In the rows, zero is written as 128.
Rotation paths and how fast each direction turns (degrees per step):
Each turn is a multiple of 5 degrees from 10 to 175, or 0.
Each row of a path follows its step; steps can be skipped.
Rotation 1:
step 2: [117 129 124 129 142 126 126 138 138 118 125 138 143 114 126 132 136 135
 128 122 128 138 125 124 122 123 131 122 119 121 133 124 141 137 131 118
 125 114 134 133 132 128 142 131 117 128]
step 5: [108 138 129 130 130 120 134 132 123 128 128 138 127 111 139 145 131 120
 129 132 128 129 123 128 145 123 124 126 121 128 134 133 129 128 121 134
 116 134 145 131 122 132 127 136 123 121]
step 6: [126 129 129 123 132 129 123 127 136 117 139 145 128 119 131 135 126 127
 132 126 123 115 127 123 132 132 120 113 116 126 110 135 127 142 141 139
 123 128 125 136 122 123 141 127 129 119]
step 7: [122 133 122 128 147 136 126 153 131 125 125 119 141 130 130 129 132 139
 130 116 126 132 123 122 136 131 128 122 122 120 119 127 125 133 129 131
 128 123 127 131 125 112 135 141 127 136]
step 8: [120 136 128 121 136 124 117 130 125 132 143 129 135 123 126 132 132 121
 139 137 110 136 128 130 135 135 128 127 123 117 146 122 132 139 123 126
 133 115 130 130 121 133 133 140 131 141]
step 9: [122 138 143 132 131 122 145 127 126 123 134 130 118 111 117 134 130 125
 134 120 126 132 134 117 120 131 132 127 127 121 132 138 130 134 130 130
 117 107 131 137 119 122 133 123 124 130]
step 12: [112 127 124 121 138 131 128 131 127 130 139 122 122 119 131 144 135 140
 138 124 118 128 126 130 146 133 133 129 129 122 118 139 112 133 132 135
 113 124 127 128 127 123 131 131 125 136]
step 22: [114 141 137 124 129 130 119 144 129 120 125 133 122 115 127 128 124 126
 129 122 134 126 133 120 128 112 137 115 116 124 131 125 129 130 130 135
 126 127 139 126 138 118 145 137 122 127]
step 25: [126 136 132 128 138 133 120 137 126 120 140 129 133 109 136 133 139 126
 136 128 132 137 117 113 138 126 112 136 128 129 134 132 129 123 124 127
 126 122 140 143 120 121 134 132 127 129]
step 26: [127 135 128 121 123 127 123 131 140 125 151 127 129 121 113 127 125 114
 122 120 121 131 132 124 126 132 125 112 127 117 118 128 128 141 122 130
 132 123 135 139 115 121 134 136 129 124]
Directions:
[128 131 129 129 128 127 132 125 128 126 127 132 128 129 129 127 128 125
 129 130 127 133 125 130 124 130 122 129 131 128 129 131 123 125 125 131
 131 125 129 124 128 124 128 129 126 127]
70
[129 126 125 128 130 128 130 129 129 131 126 129 130 131 129 129 126 130
 130 129 129 126 129 126 127 128 133 128 131 130 132 127 129 124 128 131
 127 131 129 132 127 118 128 129 127 130]
125
[127 130 130 128 132 132 128 123 123 128 127 125 128 131 129 128 130 130
 129 129 128 125 128 130 132 131 130 130 135 128 132 129 128 131 125 128
 126 127 125 126 127 129 129 132 129 131]
90
[123 123 133 129 128 129 131 126 129 128 132 129 133 132 127 126 127 127
 129 125 129 125 133 126 127 128 128 127 131 123 126 131 129 130 129 128
 131 128 127 127 126 127 128 123 128 128]
145
[126 132 132 124 128 125 130 129 127 130 126 130 129 126 124 125 126 132
 126 131 130 127 126 132 125 126 131 131 130 130 126 130 129 131 130 127
 132 130 132 131 127 129 128 128 130 132]
60
Rotation 2:
step 0: [124 141 130 135 131 127 130 119 125 117 125 114 127 130 128 134 131 122
 129 147 122 120 135 136 123 128 125 129 109 123 127 103 122 126 133 132
 131 132 127 136 126 128 134 118 138 139]
step 1: [130 130 121 134 120 117 128 134 130 118 126 125 141 122 137 128 119 124
 125 126 120 114 127 131 115 135 129 139 139 118 124 120 123 119 121 119
 124 124 126 142 116 141 127 143 131 125]
step 6: [137 136 113 139 116 116 125 128 128 116 114 120 143 133 121 135 132 117
 123 138 116 116 134 130 124 138 125 134 133 125 131 121 125 126 130 131
 124 136 114 132 122 131 128 122 129 135]
step 8: [123 143 112 126 121 109 119 123 122 125 123 127 131 126 129 141 124 121
 130 138 121 125 129 126 111 129 122 131 131 126 117 123 132 127 116 117
 126 140 118 131 127 131 131 136 133 141]
step 10: [132 139 123 137 109 115 119 114 130 118 130 125 136 129 127 131 118 136
 133 129 127 128 134 132 120 137 123 127 123 123 131 113 122 122 119 112
 133 131 127 134 115 139 138 132 129 137]
step 13: [134 119 123 131 126 110 129 118 126 118 121 127 130 128 135 147 130 120
 120 130 117 122 132 134 122 141 134 136 129 125 135 120 126 124 131 111
 127 131 123 127 131 128 119 146 131 139]
step 19: [123 135 126 128 128 131 125 115 125 126 120 119 127 128 138 132 114 128
 129 126 125 125 136 129 109 127 131 125 126 120 132 105 135 119 121 116
 121 137 125 143 126 130 125 142 133 138]
step 20: [132 130 119 137 127 107 127 118 113 123 125 122 140 134 123 140 138 122
 126 127 118 123 125 128 122 137 117 133 128 113 125 130 114 138 132 130
 128 135 128 131 114 135 127 136 133 132]
step 23: [113 135 120 135 137 121 129 122 118 121 118 107 127 132 124 130 134 118
 129 146 128 124 134 134 116 127 136 136 119 121 131 116 126 133 128 114
 126 136 126 131 127 128 121 129 136 125]
step 26: [111 148 123 135 131 118 126 131 127 122 130 124 129 124 137 136 120 124
 132 129 116 121 124 139 114 134 120 123 122 116 124 113 118 126 128 131
 131 124 126 139 115 131 134 137 132 126]
Directions:
[129 125 128 130 130 127 130 128 126 129 130 129 128 127 136 130 126 127
 129 125 125 128 124 129 132 129 127 126 127 125 123 126 127 130 133 131
 128 123 131 127 127 128 126 132 128 127]
170
[124 129 129 125 131 129 125 129 127 132 127 126 126 125 127 124 127 127
 125 130 125 123 126 128 126 124 129 129 129 126 124 128 131 128 125 130
 127 128 128 130 130 132 129 134 130 127]
100
[126 128 124 130 126 134 126 130 130 126 129 129 129 129 130 128 124 128
 131 129 130 131 128 127 126 128 136 126 127 126 123 128 128 129 127 125
 129 132 127 126 125 133 125 128 127 125]
160
[123 128 129 129 125 126 128 131 131 130 125 124 125 129 128 131 132 131
 130 128 125 129 126 128 128 129 129 130 129 131 131 127 128 126 127 127
 128 126 133 125 124 131 129 130 124 122]
130
[128 129 130 131 129 125 127 131 131 127 127 128 129 133 132 125 130 129
 132 129 123 124 127 127 130 124 129 126 126 132 127 128 126 130 127 133
 126 132 126 128 130 129 125 124 127 130]
120
[130 131 128 127 129 127 131 130 130 126 129 129 128 128 132 126 126 127
 123 134 126 130 130 128 125 125 123 130 126 129 126 131 134 129 129 124
 128 125 131 126 126 130 126 124 127 127]
45
Rotation 3:
step 0: [117 131 125 125 132 128 133 118 139 126 135 133 127 119 131 121 119 138
 141 126 132 123 135 132 125 117 122 128 127 104 125 128 136 123 103 131
 134 125 125 132 124 134 110 138 135 117]
step 3: [132 139 134 126 127 121 119 114 133 130 134 124 132 118 119 136 135 127
 131 130 145 128 136 139 117 128 129 128 134 114 122 129 118 108 119 130
 122 142 129 135 134 122 106 136 126 135]
step 6: [131 145 125 122 117 122 137 109 137 124 126 124 131 137 128 117 119 128
 133 124 129 122 127 140 128 124 120 132 138 124 113 136 126 112 122 135
 121 143 134 135 141 124 137 118 137 133]
step 8: [116 133 134 125 129 136 137 127 136 132 123 125 130 123 133 135 130 123
 127 127 134 143 122 133 116 122 114 127 128 119 103 127 125 134 123 116
 118 124 129 138 139 124 114 109 121 132]
step 10: [118 118 131 121 126 137 137 116 125 124 128 140 135 106 125 115 135 136
 119 129 130 146 120 135 119 127 125 124 115 120 127 126 131 130 113 140
 119 127 119 124 129 125 130 139 120 133]
step 16: [130 127 152 105 129 122 144 122 134 131 132 131 130 121 126 134 118 127
 121 132 131 124 129 141 130 123 132 133 136 117 117 146 124 125 119 135
 140 126 125 131 129 116 127 134 125 123]
step 17: [137 138 128 120 132 133 124 124 132 128 117 141 120 122 125 136 131 112
 137 123 142 124 122 123 121 116 120 113 122 134 131 141 137 128 129 141
 120 120 121 131 132 144 131 130 116 140]
step 18: [128 125 146 136 132 133 128 130 130 120 133 126 119 124 126 125 133 143
 116 129 120 121 132 145 130 129 123 131 131 131 126 134 125 130 121 129
 121 115 119 145 137 130 119 118 101 118]
step 21: [139 138 142 126 130 136 136 126 121 137 126 118 129 140 127 134 120 139
 120 134 125 142 138 122 125 128 131 128 131 126 120 133 120 139 121 127
 130 125 134 146 150 124 132 132 109 127]
step 23: [132 122 142 120 119 136 120 129 130 124 118 116 120 117 129 105 129 134
 134 121 130 128 131 122 107 132 118 132 125 131 126 142 130 137 121 136
 131 125 128 125 141 133 119 141 120 120]
Directions:
[124 126 127 126 127 128 128 128 131 122 127 132 128 128 128 127 128 131
 125 129 132 129 125 129 131 126 125 131 128 124 126 129 129 132 128 125
 126 130 131 129 131 129 133 127 129 123]
175
[127 126 129 127 125 124 129 130 127 125 126 130 131 128 131 132 126 127
 123 128 127 129 129 133 129 130 129 127 127 131 123 123 126 133 127 131
 131 125 126 126 128 129 129 132 129 131]
125
[126 126 129 132 125 125 124 126 131 131 127 127 126 127 132 129 133 126
 123 123 130 128 130 129 125 130 126 129 128 129 128 127 128 130 131 123
 127 132 127 129 125 128 125 128 126 125]
70
[125 125 130 122 128 129 128 128 132 128 125 130 127 128 131 124 127 129
 130 130 132 130 127 124 127 131 127 128 129 131 128 130 127 127 131 128
 125 125 128 125 123 125 128 133 127 131]
115
[128 126 125 129 126 127 126 128 128 128 127 131 126 132 128 130 126 124
 128 128 129 131 129 129 132 126 127 126 128 124 122 132 128 122 130 131
 131 131 132 128 127 129 123 128 129 129]
135
[129 130 125 124 124 130 128 129 125 129 125 127 124 129 128 130 132 127
 127 133 127 127 129 129 127 122 129 128 135 130 126 128 131 126 128 124
 129 130 125 130 126 127 132 130 130 129]
140
[123 125 131 133 127 129 128 129 127 128 129 128 133 130 127 127 127 129
 130 128 130 128 127 124 130 124 130 128 129 132 125 126 126 127 130 124
 131 126 127 133 128 131 129 125 124 131]
110
Rotation 4:
step 0: [117 126 122 132 125 139 123 131 131 134 106 108 120 124 132 142 121 130
 133 136 127 125 130 140 122 132 133 125 128 133 137 133 126 127 135 131
 115 116 120 122 114 131 119 135 122 128]
step 4: [117 129 131 114 131 140 136 119 131 128 127 125 131 124 130 131 136 124
 136 126 128 136 132 143 108 130 126 122 132 149 127 137 114 123 136 122
 139 131 138 132 129 136 135 131 132 122]
step 10: [115 133 123 130 120 123 130 127 142 119 129 113 113 139 132 128 122 131
 136 126 121 118 132 120 128 124 116 138 132 132 116 126 131 138 119 133
 122 113 118 121 118 126 128 127 124 142]
step 13: [121 123 133 122 127 138 130 125 124 128 125 126 135 124 131 138 134 124
 109 137 129 113 142 128 116 115 134 132 131 128 127 124 124 133 119 132
 126 122 118 117 125 144 135 125 110 119]
step 16: [129 131 133 126 124 132 134 135 107 115 128 134 112 119 123 122 132 135
 126 117 133 130 132 124 112 126 148 122 131 122 129 129 142 127 137 128
 127 124 134 122 131 140 127 137 133 124]
step 18: [137 135 125 131 138 130 127 126 142 118 125 132 115 132 128 121 128 112
 121 137 127 117 137 114 137 119 139 139 117 126 137 134 125 137 122 132
 125 129 116 138 121 125 135 121 138 124]
step 20: [104 122 125 128 135 129 124 120 131 123 122 128 115 122 124 130 121 134
 128 122 133 135 142 141 123 130 127 132 126 116 123 132 138 122 113 135
 119 120 134 115 139 121 133 122 132 137]
step 21: [144 133 134 114 129 124 115 136 124 131 114 126 125 123 116 132 135 124
 130 130 132 119 131 138 134 135 136 137 125 126 112 145 135 132 118 130
 141 124 128 126 131 142 127 128 124 123]
step 22: [127 123 123 122 121 132 134 130 132 135 137 138 132 126 130 133 118 116
 130 126 124 110 133 121 129 123 127 139 125 128 130 127 130 120 120 124
 148 131 133 122 111 118 111 112 127 124]
step 25: [114 129 139 110 121 129 117 127 140 125 135 124 125 125 118 115 124 129
 128 124 140 133 119 127 131 120 150 132 121 123 126 135 125 125 133 128
 130 124 131 127 130 123 124 119 110 119]
Directions:
[127 126 129 128 126 123 129 127 128 126 130 128 130 130 127 125 134 129
 127 130 130 126 127 129 130 126 128 132 126 129 123 129 131 128 127 130
 128 125 122 133 129 128 124 125 125 128]
95
[130 126 132 130 131 130 130 128 127 124 130 131 126 129 128 123 126 130
 130 129 124 132 129 125 129 127 131 131 129 131 126 127 125 125 135 127
 127 129 128 128 131 129 130 128 125 125]
35
[129 133 131 128 130 126 129 133 127 127 133 124 125 126 132 127 128 128
 129 125 128 129 130 125 125 126 125 126 128 133 128 130 132 126 127 124
 131 129 128 130 127 128 126 126 128 131]
55
[124 126 131 128 133 123 128 124 132 126 129 127 134 126 128 131 128 128
 129 125 128 128 128 126 129 125 130 128 130 131 133 129 125 130 125 129
 124 127 131 131 129 130 132 128 129 127]
70
[131 131 130 125 128 126 127 128 131 130 126 129 127 130 129 125 128 131
 129 133 130 125 130 123 128 125 125 131 128 127 128 124 126 133 124 127
 130 129 133 127 126 127 126 130 125 127]
90
[129 123 126 125 125 127 129 125 126 126 129 131 132 129 127 126 130 129
 131 123 127 129 130 129 128 127 124 126 124 128 129 131 129 127 132 128
 131 133 134 128 125 129 126 127 128 129]
140
